Each row is where one point has got to under a steady rotation. How many ticks took it there?
The counts run from 0 to 127.
[142, 138, 103, 157, 135, 165, 119, 112, 133, 132, 115, 134, 102, 156, 141, 104, 97, 95, 160, 109, 136, 143, 99, 118, 133, 131, 148, 111, 93, 152, 127, 123, 98, 148, 130, 132, 129, 130, 115, 92, 129, 166, 124, 133, 133, 87, 122, 104, 125, 157, 111, 159, 171, 182, 154, 106, 119, 76, 130, 132, 120, 134, 124, 154, 126, 135, 117, 132, 99, 110, 141, 160, 147, 176, 127, 130, 138, 131, 108] : 42
[121, 141, 95, 154, 126, 121, 108, 113, 139, 131, 127, 143, 116, 164, 123, 139, 91, 91, 179, 115, 126, 147, 125, 120, 136, 114, 160, 106, 100, 151, 122, 133, 77, 116, 140, 123, 127, 123, 117, 113, 129, 135, 104, 140, 110, 114, 127, 111, 125, 168, 119, 115, 171, 184, 155, 123, 110, 99, 148, 115, 112, 126, 144, 133, 106, 155, 101, 122, 94, 102, 128, 141, 164, 152, 144, 162, 147, 148, 122] : 115
[110, 131, 91, 152, 146, 134, 83, 111, 132, 161, 113, 138, 124, 163, 98, 115, 106, 133, 150, 90, 114, 143, 112, 109, 127, 103, 153, 147, 101, 128, 117, 118, 97, 155, 144, 110, 130, 127, 125, 95, 119, 172, 129, 144, 115, 110, 119, 126, 120, 156, 112, 115, 167, 189, 166, 110, 112, 102, 147, 136, 111, 141, 133, 136, 126, 160, 117, 120, 99, 132, 130, 126, 164, 141, 136, 147, 116, 118, 91] : 51
[131, 125, 82, 145, 136, 143, 122, 108, 138, 142, 100, 130, 103, 157, 110, 128, 112, 93, 159, 90, 126, 142, 117, 130, 134, 125, 147, 119, 98, 152, 129, 126, 96, 131, 141, 129, 122, 140, 120, 102, 145, 141, 127, 144, 126, 105, 127, 127, 129, 167, 115, 128, 155, 166, 166, 119, 115, 86, 131, 142, 100, 142, 142, 147, 139, 167, 95, 130, 105, 109, 124, 150, 176, 177, 130, 129, 140, 136, 105] : 35
[135, 134, 116, 152, 118, 154, 99, 126, 134, 147, 120, 171, 114, 159, 119, 135, 118, 108, 141, 112, 143, 165, 115, 115, 135, 84, 147, 147, 83, 158, 116, 129, 100, 142, 123, 131, 129, 137, 123, 127, 103, 121, 135, 114, 123, 118, 137, 128, 115, 175, 129, 136, 184, 179, 163, 112, 114, 93, 145, 132, 99, 110, 131, 151, 102, 146, 102, 128, 84, 137, 137, 117, 151, 159, 120, 170, 142, 125, 125] : 37
[134, 110, 83, 153, 136, 179, 115, 93, 128, 144, 109, 129, 133, 139, 114, 127, 97, 106, 164, 95, 129, 137, 110, 128, 104, 118, 146, 128, 115, 157, 130, 125, 103, 130, 136, 147, 123, 126, 132, 95, 136, 133, 120, 144, 127, 72, 119, 141, 129, 159, 103, 135, 166, 181, 136, 112, 128, 107, 124, 113, 96, 129, 127, 119, 136, 166, 108, 132, 101, 108, 132, 148, 163, 169, 120, 129, 148, 124, 114] : 121
[128, 145, 109, 153, 151, 146, 101, 116, 142, 145, 126, 129, 115, 151, 108, 116, 100, 117, 155, 104, 119, 136, 95, 108, 136, 125, 160, 130, 93, 150, 104, 126, 89, 153, 125, 124, 137, 134, 125, 99, 122, 182, 113, 140, 115, 105, 112, 105, 126, 153, 122, 141, 182, 194, 161, 108, 115, 95, 141, 129, 103, 132, 125, 134, 130, 139, 114, 127, 110, 110, 137, 140, 152, 161, 145, 147, 118, 135, 99] : 50
[121, 99, 98, 141, 141, 180, 105, 94, 125, 139, 107, 129, 133, 138, 111, 115, 104, 106, 158, 112, 136, 135, 115, 124, 72, 125, 153, 134, 94, 141, 130, 115, 103, 112, 133, 125, 124, 128, 117, 91, 143, 137, 120, 146, 146, 91, 127, 145, 111, 171, 99, 164, 165, 148, 139, 116, 92, 113, 128, 107, 87, 134, 132, 162, 147, 107, 132, 124, 104, 124, 120, 142, 141, 157, 122, 129, 135, 131, 125] : 4
[120, 123, 98, 165, 135, 146, 102, 117, 107, 152, 117, 157, 113, 150, 122, 138, 91, 134, 151, 120, 141, 157, 129, 141, 120, 85, 123, 150, 110, 149, 137, 123, 114, 156, 148, 110, 125, 119, 119, 132, 104, 142, 122, 145, 126, 103, 120, 141, 113, 166, 122, 134, 200, 161, 120, 130, 100, 96, 135, 135, 104, 125, 134, 153, 127, 165, 138, 102, 95, 148, 124, 119, 149, 140, 98, 173, 125, 122, 111] : 60
[140, 129, 102, 154, 136, 165, 130, 97, 125, 138, 103, 128, 121, 129, 101, 125, 93, 97, 155, 97, 124, 127, 118, 144, 102, 143, 151, 134, 103, 125, 109, 102, 112, 134, 134, 134, 135, 153, 110, 102, 147, 160, 121, 143, 130, 83, 124, 131, 120, 162, 113, 141, 174, 147, 145, 119, 108, 97, 129, 133, 94, 127, 141, 159, 135, 154, 124, 139, 113, 111, 118, 146, 167, 143, 141, 144, 124, 155, 86] : 70
[130, 115, 103, 168, 131, 151, 116, 105, 115, 137, 114, 150, 135, 157, 125, 114, 83, 124, 169, 127, 130, 144, 135, 132, 93, 92, 140, 136, 108, 148, 129, 114, 108, 123, 135, 133, 106, 102, 116, 111, 139, 142, 120, 124, 124, 89, 135, 124, 105, 172, 94, 134, 197, 150, 119, 119, 99, 95, 129, 88, 106, 130, 130, 138, 134, 132, 134, 127, 89, 138, 125, 121, 146, 151, 115, 168, 149, 121, 130] : 25
[135, 118, 106, 159, 143, 158, 98, 139, 141, 145, 111, 170, 109, 177, 101, 130, 129, 118, 133, 132, 161, 154, 108, 123, 118, 99, 137, 143, 91, 151, 116, 128, 104, 144, 121, 115, 133, 131, 118, 118, 121, 126, 126, 121, 133, 118, 141, 119, 110, 181, 114, 154, 173, 170, 162, 125, 103, 110, 135, 138, 111, 113, 121, 159, 123, 114, 103, 104, 80, 143, 129, 126, 140, 178, 121, 165, 131, 120, 128] : 38
[125, 142, 91, 161, 144, 165, 99, 133, 130, 154, 129, 137, 108, 138, 118, 134, 114, 86, 145, 108, 143, 162, 109, 104, 141, 115, 136, 127, 83, 146, 110, 142, 115, 160, 120, 108, 142, 156, 109, 126, 107, 140, 107, 146, 129, 110, 112, 115, 135, 175, 137, 150, 183, 171, 152, 128, 102, 100, 152, 145, 104, 130, 129, 170, 121, 142, 112, 119, 117, 124, 135, 126, 151, 155, 144, 151, 120, 153, 118] : 65
[128, 142, 93, 152, 138, 134, 106, 122, 133, 141, 128, 161, 112, 158, 138, 123, 98, 105, 172, 119, 147, 156, 113, 113, 152, 95, 145, 119, 99, 158, 128, 144, 91, 144, 131, 110, 112, 124, 120, 124, 114, 145, 126, 143, 122, 110, 120, 113, 125, 172, 115, 118, 181, 170, 151, 122, 107, 83, 136, 120, 118, 135, 127, 147, 124, 144, 100, 119, 92, 106, 131, 132, 146, 165, 126, 152, 144, 133, 120] : 123
[143, 112, 96, 163, 130, 186, 111, 120, 118, 142, 88, 123, 125, 147, 102, 128, 107, 108, 143, 107, 124, 149, 132, 140, 98, 103, 133, 144, 108, 153, 132, 128, 121, 140, 143, 141, 128, 127, 112, 88, 133, 127, 121, 132, 131, 86, 118, 146, 123, 161, 112, 168, 174, 169, 127, 122, 115, 108, 125, 127, 106, 121, 127, 144, 113, 160, 136, 126, 89, 148, 142, 129, 156, 161, 99, 142, 161, 112, 127] : 40
[142, 116, 98, 158, 131, 174, 129, 119, 123, 148, 112, 120, 113, 167, 127, 123, 100, 88, 164, 135, 147, 142, 134, 127, 101, 113, 141, 121, 90, 165, 120, 130, 98, 135, 119, 124, 121, 133, 100, 115, 142, 130, 113, 121, 128, 91, 131, 108, 106, 175, 112, 183, 185, 157, 123, 128, 101, 99, 131, 115, 108, 129, 115, 153, 137, 115, 118, 125, 94, 138, 122, 127, 140, 166, 125, 137, 143, 127, 139] : 127
[123, 131, 88, 149, 158, 174, 103, 100, 130, 144, 125, 120, 109, 143, 122, 123, 95, 89, 166, 120, 136, 143, 106, 117, 112, 144, 148, 106, 98, 142, 137, 127, 104, 134, 140, 116, 140, 126, 121, 104, 120, 156, 103, 160, 126, 88, 107, 120, 126, 167, 117, 155, 171, 165, 137, 124, 94, 115, 140, 112, 105, 133, 133, 161, 142, 132, 128, 118, 124, 94, 126, 155, 138, 159, 140, 126, 121, 147, 109] : 85
[114, 119, 91, 145, 151, 155, 81, 111, 113, 162, 119, 162, 121, 143, 108, 128, 113, 150, 134, 97, 132, 152, 110, 121, 115, 97, 142, 161, 102, 146, 130, 127, 108, 153, 144, 106, 127, 124, 144, 113, 91, 152, 128, 149, 121, 99, 118, 139, 120, 161, 122, 127, 175, 180, 151, 109, 109, 104, 139, 139, 98, 133, 137, 146, 137, 156, 130, 108, 93, 138, 132, 124, 151, 147, 109, 160, 117, 109, 97] : 59
[119, 153, 106, 142, 126, 163, 89, 101, 129, 145, 129, 155, 121, 131, 124, 123, 87, 98, 142, 93, 127, 145, 124, 115, 134, 120, 147, 125, 110, 134, 126, 120, 105, 123, 151, 124, 136, 142, 135, 117, 105, 137, 123, 145, 124, 89, 111, 133, 130, 166, 137, 117, 178, 174, 157, 111, 109, 101, 138, 119, 106, 118, 148, 142, 96, 175, 128, 132, 104, 110, 123, 146, 166, 133, 129, 150, 141, 150, 84] : 79
[116, 131, 106, 156, 146, 143, 86, 123, 138, 128, 131, 137, 119, 156, 124, 148, 95, 95, 160, 111, 132, 154, 99, 115, 151, 105, 147, 107, 98, 157, 134, 140, 89, 130, 140, 119, 151, 124, 113, 103, 120, 134, 84, 142, 115, 104, 118, 120, 138, 161, 111, 137, 164, 184, 152, 119, 107, 117, 144, 121, 107, 126, 136, 150, 97, 149, 115, 121, 98, 97, 143, 138, 156, 156, 143, 151, 143, 147, 136] : 14
[114, 128, 105, 154, 153, 150, 82, 92, 138, 140, 116, 179, 142, 155, 99, 110, 103, 139, 136, 100, 133, 153, 98, 127, 110, 92, 147, 154, 117, 130, 135, 114, 106, 117, 149, 132, 131, 123, 131, 99, 133, 135, 123, 130, 122, 99, 124, 140, 117, 167, 99, 118, 171, 166, 162, 112, 106, 111, 129, 104, 105, 121, 141, 137, 114, 139, 112, 118, 84, 117, 126, 135, 145, 165, 115, 167, 141, 116, 106] : 16
[131, 113, 105, 147, 138, 166, 125, 105, 142, 130, 105, 141, 127, 162, 99, 135, 100, 91, 150, 131, 144, 131, 116, 145, 94, 124, 155, 132, 101, 140, 116, 106, 103, 109, 123, 140, 145, 144, 100, 108, 159, 126, 108, 130, 133, 100, 137, 127, 112, 178, 102, 171, 164, 152, 147, 131, 88, 124, 124, 108, 101, 104, 131, 152, 118, 109, 109, 125, 88, 116, 125, 137, 155, 170, 137, 162, 129, 157, 126] : 11
[116, 127, 86, 161, 150, 147, 81, 126, 133, 143, 138, 143, 113, 156, 124, 122, 102, 99, 156, 123, 131, 160, 106, 95, 147, 91, 136, 111, 99, 160, 140, 148, 105, 143, 127, 109, 134, 123, 112, 114, 102, 136, 108, 144, 120, 113, 120, 115, 133, 173, 116, 142, 171, 185, 135, 119, 103, 115, 146, 109, 118, 126, 121, 149, 112, 120, 105, 115, 97, 110, 135, 124, 136, 169, 131, 153, 141, 127, 134] : 22
[136, 123, 76, 149, 127, 158, 133, 102, 145, 151, 105, 117, 119, 155, 108, 124, 94, 78, 181, 109, 122, 130, 133, 120, 110, 132, 147, 121, 102, 145, 114, 127, 99, 124, 125, 139, 116, 144, 115, 112, 149, 151, 127, 150, 122, 98, 128, 122, 129, 178, 99, 122, 163, 169, 146, 128, 109, 105, 129, 117, 107, 139, 136, 141, 139, 139, 94, 132, 110, 109, 116, 132, 170, 177, 141, 133, 133, 143, 101] : 27
[140, 130, 100, 152, 133, 179, 106, 104, 145, 137, 127, 143, 112, 135, 128, 135, 107, 65, 155, 110, 142, 152, 108, 119, 125, 124, 152, 115, 93, 164, 126, 139, 98, 114, 125, 122, 138, 145, 121, 109, 119, 117, 110, 134, 133, 99, 120, 123, 138, 173, 125, 154, 161, 162, 158, 123, 104, 102, 128, 112, 97, 120, 132, 156, 113, 140, 99, 131, 105, 92, 128, 146, 142, 167, 144, 145, 138, 154, 129] : 100
[134, 109, 86, 159, 140, 161, 106, 117, 130, 161, 110, 165, 133, 157, 93, 121, 114, 121, 142, 107, 130, 148, 127, 117, 99, 92, 126, 167, 104, 137, 117, 134, 129, 126, 132, 141, 114, 147, 121, 131, 131, 126, 144, 132, 135, 111, 132, 144, 114, 185, 103, 121, 173, 156, 142, 125, 108, 110, 138, 107, 113, 128, 134, 158, 134, 133, 97, 123, 82, 132, 116, 115, 155, 175, 99, 167, 143, 116, 114] : 125
[124, 142, 105, 136, 118, 158, 108, 101, 129, 150, 116, 131, 121, 132, 119, 125, 100, 95, 147, 84, 118, 137, 131, 126, 108, 127, 158, 134, 93, 126, 98, 116, 93, 123, 139, 133, 137, 143, 132, 102, 126, 141, 127, 129, 127, 100, 117, 138, 119, 160, 135, 135, 177, 168, 161, 111, 106, 84, 142, 126, 86, 136, 160, 158, 115, 166, 137, 144, 117, 118, 117, 143, 167, 121, 146, 153, 135, 151, 93] : 71
[104, 131, 87, 132, 142, 155, 90, 97, 144, 140, 123, 166, 117, 136, 124, 119, 112, 99, 155, 92, 142, 153, 112, 113, 115, 121, 138, 126, 95, 131, 136, 129, 109, 116, 142, 115, 124, 143, 134, 126, 114, 139, 133, 153, 130, 104, 117, 123, 133, 183, 115, 116, 164, 153, 163, 119, 104, 100, 142, 129, 108, 143, 140, 165, 140, 131, 106, 123, 105, 93, 116, 142, 142, 156, 138, 148, 127, 139, 107] : 0
[137, 129, 115, 161, 148, 163, 113, 125, 130, 155, 116, 149, 115, 168, 92, 106, 97, 119, 132, 141, 141, 131, 118, 118, 103, 123, 142, 143, 100, 140, 109, 113, 112, 139, 123, 127, 131, 144, 105, 116, 141, 153, 136, 124, 135, 113, 132, 107, 101, 177, 110, 155, 187, 169, 150, 129, 99, 112, 127, 116, 132, 117, 127, 153, 127, 99, 124, 117, 91, 147, 119, 124, 147, 168, 123, 167, 127, 133, 115] : 46
[115, 103, 109, 153, 146, 156, 115, 94, 134, 137, 107, 171, 116, 158, 109, 129, 111, 120, 150, 125, 156, 138, 107, 151, 89, 111, 150, 143, 110, 137, 135, 94, 103, 117, 150, 123, 137, 132, 120, 116, 143, 132, 121, 142, 140, 95, 134, 140, 101, 182, 95, 133, 175, 135, 157, 132, 98, 103, 119, 117, 96, 127, 133, 153, 144, 125, 109, 121, 89, 117, 115, 142, 150, 164, 125, 166, 117, 142, 116] : 97
[120, 134, 94, 149, 144, 133, 102, 121, 150, 143, 132, 151, 124, 169, 88, 131, 109, 101, 156, 106, 141, 147, 103, 110, 144, 109, 142, 126, 104, 142, 127, 129, 104, 125, 119, 122, 130, 139, 121, 127, 135, 132, 114, 149, 117, 120, 128, 117, 133, 185, 116, 114, 157, 179, 165, 131, 105, 115, 139, 119, 122, 115, 140, 143, 119, 140, 79, 120, 87, 97, 127, 126, 155, 180, 144, 168, 129, 154, 124] : 116
[122, 112, 117, 155, 134, 167, 91, 111, 132, 145, 111, 147, 142, 137, 97, 137, 100, 133, 122, 111, 124, 148, 119, 139, 84, 101, 149, 155, 103, 127, 116, 110, 111, 119, 145, 119, 148, 128, 122, 97, 121, 122, 108, 129, 130, 95, 116, 152, 110, 162, 125, 167, 187, 166, 135, 120, 93, 116, 132, 125, 90, 101, 142, 149, 111, 143, 152, 116, 100, 140, 132, 128, 150, 133, 117, 163, 119, 133, 116] : 75
[118, 99, 89, 173, 161, 142, 105, 120, 137, 153, 102, 137, 131, 168, 78, 134, 126, 118, 153, 109, 126, 154, 96, 122, 101, 88, 143, 152, 106, 145, 116, 129, 112, 146, 122, 125, 137, 132, 105, 108, 137, 142, 99, 143, 124, 114, 137, 135, 118, 173, 89, 143, 156, 166, 144, 123, 106, 120, 132, 129, 107, 131, 124, 145, 146, 124, 101, 111, 88, 133, 140, 110, 153, 178, 119, 161, 122, 122, 126] : 31
[115, 132, 98, 147, 163, 160, 83, 116, 143, 149, 126, 172, 112, 150, 99, 121, 98, 110, 136, 134, 158, 145, 104, 123, 112, 123, 127, 125, 103, 118, 135, 130, 115, 131, 141, 101, 145, 133, 119, 134, 116, 145, 117, 147, 133, 108, 119, 116, 120, 181, 129, 132, 185, 164, 160, 142, 95, 120, 139, 118, 124, 108, 140, 174, 116, 123, 112, 97, 92, 123, 118, 131, 139, 159, 130, 170, 117, 140, 108] : 81
[113, 140, 108, 158, 153, 144, 95, 112, 118, 141, 143, 173, 134, 142, 132, 129, 91, 112, 155, 125, 146, 144, 98, 116, 120, 101, 147, 134, 101, 133, 123, 117, 111, 130, 133, 113, 137, 129, 116, 141, 107, 145, 120, 136, 117, 115, 114, 118, 114, 179, 114, 118, 206, 147, 147, 128, 90, 107, 142, 101, 113, 132, 129, 155, 123, 121, 122, 119, 97, 108, 124, 124, 133, 143, 137, 185, 121, 145, 115] : 88
